(193, 174, 197, 40, 202, 90, 143, 88, 81, 210, 91, 212, 192)
The third smallest entry is 88
The last entry -> 192
The entry just left of 174 -> 193
The entry just left of 197?
Answer: 174
The maximum?
Answer: 212
The smallest entry is 40

X =
[[83, 88, 128, 171, 175, 108, 107],
[80, 164, 64, 128, 112, 111, 110],
[167, 188, 125, 60, 62, 129, 105],
[129, 171, 200, 58, 147, 160, 57],
[106, 159, 131, 100, 95, 128, 103],
[114, 156, 130, 65, 117, 81, 50],
[72, 85, 159, 124, 195, 190, 134],
[134, 176, 164, 89, 89, 186, 134],
[92, 133, 101, 174, 67, 143, 190],
[90, 174, 138, 100, 99, 145, 98],
[171, 97, 93, 71, 145, 118, 106],
[53, 162, 85, 158, 87, 123, 143],
[144, 164, 52, 97, 105, 32, 78],
[88, 148, 127, 115, 103, 129, 106]]
Counting starts at 0.
The bottom entry of the column that holds the smallest entry -> 129
The top-left entry -> 83
Which number is the entry in the top-right corner?
Answer: 107
Which number is the entry in row 1 and column 0?
Answer: 80
Which number is the entry in row 0 and column 2?
Answer: 128
The entry in the bottom-right corner -> 106
Which number is the smallest entry?
Answer: 32
The entry just left of the smallest entry is 105
Which number is the entry just right of the largest entry?
Answer: 58
The entry in row 2 and column 0 is 167
The entry at row 0, column 1 -> 88
Which number is the largest entry?
Answer: 200
Which number is the entry directly above 133?
Answer: 176
The entry just left of 108 -> 175
The entry just right of 160 is 57
Which number is the entry just right of 99?
Answer: 145
Which number is the entry in row 1 and column 1?
Answer: 164
The entry in the bottom-left corner -> 88
The top entry of the column that holds the smallest entry is 108
Which number is the entry just left of the largest entry?
Answer: 171
The entry directly above the smallest entry: 123
Which number is the entry just right of 156?
Answer: 130
The bottom entry of the column that holds the largest entry -> 127
The entry in row 2 and column 1: 188

Questions about the row below.
1) Find the maximum.
2) Find the first entry from the left.
3) Find the entry just right of 174.
4) Find the second smallest entry.
5) Find the second entry from the left.
6) Find the third entry from the left.
7) Find the entry just right of 147.
[153, 165, 151, 165, 144, 142, 92, 105, 82, 174, 165, 147, 57, 62, 151, 60]
1) 174
2) 153
3) 165
4) 60
5) 165
6) 151
7) 57

(113, 112, 165, 158, 145, 88, 135, 101, 71, 108, 90, 196, 55, 200, 107, 179)
The maximum is 200
Which number is the 2nd entry from the left?
Answer: 112
The smallest entry -> 55
The first entry from the right: 179
Which number is the entry just left of 55?
Answer: 196
The fifth entry is 145
Which number is the third entry from the left?
Answer: 165

[[128, 116, 136, 171, 141, 136, 158, 162, 139],
[139, 123, 141, 135, 118, 144, 73, 99, 86],
[136, 146, 110, 124, 80, 147, 194, 121, 168],
[135, 141, 99, 173, 136, 113, 101, 137, 156],
[133, 164, 127, 217, 118, 136, 114, 120, 69],
[144, 119, 113, 54, 125, 120, 177, 118, 100],
[151, 108, 129, 114, 62, 129, 167, 127, 83],
[125, 113, 94, 182, 120, 117, 132, 143, 183]]
Counting starts at 0.
Read off the entry in row 0 and column 2.
A: 136
Read off the entry just left of 54.
A: 113
Read off the entry directly above the largest entry.
A: 173
Read off the entry just right of 128.
A: 116
The entry in the top-left corner: 128
The entry directly above 108 -> 119
The entry directly below 173: 217
The entry just left of the largest entry: 127
The entry directly below the smallest entry is 114
Read off the entry just right of 177.
A: 118
Read off the bottom-right entry.
A: 183
Read off the entry in row 2 and column 0.
A: 136
The top-right entry -> 139
The top entry of the column that holds the largest entry -> 171
Read off the entry just left of 83.
A: 127
Read off the entry in the bottom-left corner.
A: 125
Read off the entry just right of the smallest entry.
A: 125
Read off the entry directly above 183.
A: 83
The entry directly below the largest entry -> 54
Read off the entry just right of the largest entry.
A: 118
The entry just left of 101 -> 113
Read off the entry at row 2, column 2.
A: 110
The entry directly below 133: 144
Read off the entry directly below 62.
A: 120
Read off the entry in row 1 and column 0.
A: 139
The entry directly below 101 is 114
The entry directly above 119 -> 164
Read off the entry directly above 94.
A: 129

x =
[[ 81 163 131 105]
 [189 186 145  85]
 [ 55  82 130 131]
 [188 162 195  90]
 [105 161 169  91]
 [118 163 175  99]
 [137 116  96 139]
 [107 163 141 139]
 [115  63  99 158]
 [ 52 119 173 104]
 [ 82  64 101 166]]
Indices start at 0.
Which number is the entry in row 0 and column 1? 163
The entry in row 0 and column 2 is 131
Which number is the entry in the bottom-left corner? 82
The entry in row 2 and column 0: 55
The entry just right of the smallest entry is 119
The entry in the top-right corner -> 105
Which number is the entry just left of 162? 188
The entry in the bottom-right corner: 166
The entry in row 0 and column 0: 81
The entry directly above the smallest entry -> 115
Which number is the entry directly below 116? 163
Which number is the entry in row 1 and column 0? 189
Which number is the entry just left of 91? 169
The smallest entry is 52
Which number is the bottom entry of the column that holds the largest entry? 101
Which number is the entry directly above 166? 104
Which number is the entry directly below 90? 91

B = [40, 172, 116, 135, 223, 152, 215, 107, 217, 125, 121, 147]
The second entry from the left -> 172
What is the first entry from the left? 40
The second entry from the right -> 121
The entry just left of 135 -> 116
The entry just right of 121: 147

[[185 186 196 189 192 134 191 130 126 192 201 130 130 196]
 [184 190 191 190 192 126 186 131 195 125 193 124 131 194]
 [192 114 127 128 193 133 191 129 127 189 135 185 186 192]
 [189 166 194 190 129 190 134 186 185 123 125 190 190 186]
 [125 201 193 126 123 185 127 199 190 122 127 193 192 129]
 [197 191 127 193 125 131 191 130 131 189 121 187 206 189]
 [127 127 128 123 189 192 126 186 191 127 186 127 190 187]
 [129 128 191 127 138 193 132 199 135 187 191 124 189 187]
 [134 124 124 128 193 128 173 188 122 192 189 123 130 193]
 [127 129 125 127 128 193 191 185 131 192 127 124 191 186]
 [188 130 128 126 130 127 189 122 123 197 127 190 193 191]
 [126 126 128 118 128 192 124 189 189 191 130 185 187 190]
 [182 198 198 191 128 129 189 132 128 191 186 193 128 128]
 [190 192 192 128 134 193 128 192 188 190 124 191 193 127]]
Indices start at 0.
The entry in row 1 and column 0: 184
The entry at row 2, column 2 is 127
The entry in row 2 and column 1 -> 114
Find the entry in row 0 and column 2.
Answer: 196
Find the entry directly below the smallest entry.
Answer: 166
Find the top-left entry.
Answer: 185
Find the top-right entry.
Answer: 196
Find the entry at row 0, column 1.
Answer: 186
Find the entry in row 2 and column 0.
Answer: 192
The bottom entry of the column that holds the smallest entry: 192
The entry directly above the largest entry: 192
Find the maximum.
Answer: 206
The bottom-right entry -> 127
The bottom entry of the column that holds the largest entry: 193
Find the entry just right of the largest entry.
Answer: 189

data = [123, 58, 197, 190, 143, 80, 103, 61, 79, 101, 172, 152, 104, 188, 48]
Give the entry just left of the smallest entry.
Answer: 188
The maximum: 197

Read these off the grid that follows.
1) Find the maximum.
2) Find the entry just right of the largest entry.
3) Find the entry just left of 149.
[[174, 138, 84, 98, 107, 108, 128, 119, 122, 140, 138, 158, 187, 123], [159, 91, 93, 146, 108, 130, 100, 118, 155, 127, 136, 115, 102, 142], [65, 123, 149, 84, 163, 70, 202, 133, 94, 159, 142, 153, 131, 106], [123, 119, 138, 161, 126, 161, 93, 128, 150, 107, 117, 97, 86, 138], [104, 166, 144, 83, 134, 97, 174, 141, 89, 152, 137, 167, 190, 109], [156, 110, 68, 93, 124, 105, 121, 106, 134, 130, 145, 150, 148, 121], [196, 133, 91, 148, 101, 166, 67, 123, 152, 105, 124, 125, 141, 143], [93, 135, 160, 124, 153, 122, 156, 133, 112, 137, 119, 124, 116, 121], [115, 135, 151, 147, 122, 151, 112, 142, 132, 119, 120, 122, 107, 135], [70, 159, 209, 159, 146, 161, 137, 165, 113, 113, 110, 120, 100, 130], [211, 107, 65, 151, 90, 159, 54, 108, 166, 102, 130, 114, 135, 150], [114, 125, 155, 161, 146, 161, 112, 130, 139, 106, 109, 104, 81, 138], [78, 101, 137, 100, 154, 75, 184, 123, 109, 147, 152, 147, 105, 114], [101, 162, 185, 153, 147, 150, 133, 146, 112, 109, 116, 123, 133, 130]]
1) 211
2) 107
3) 123

Questions about the row below.
1) Give the entry just right of 139.
2) Give the entry just right of the centre entry.
[47, 187, 145, 166, 139, 62, 192]
1) 62
2) 139
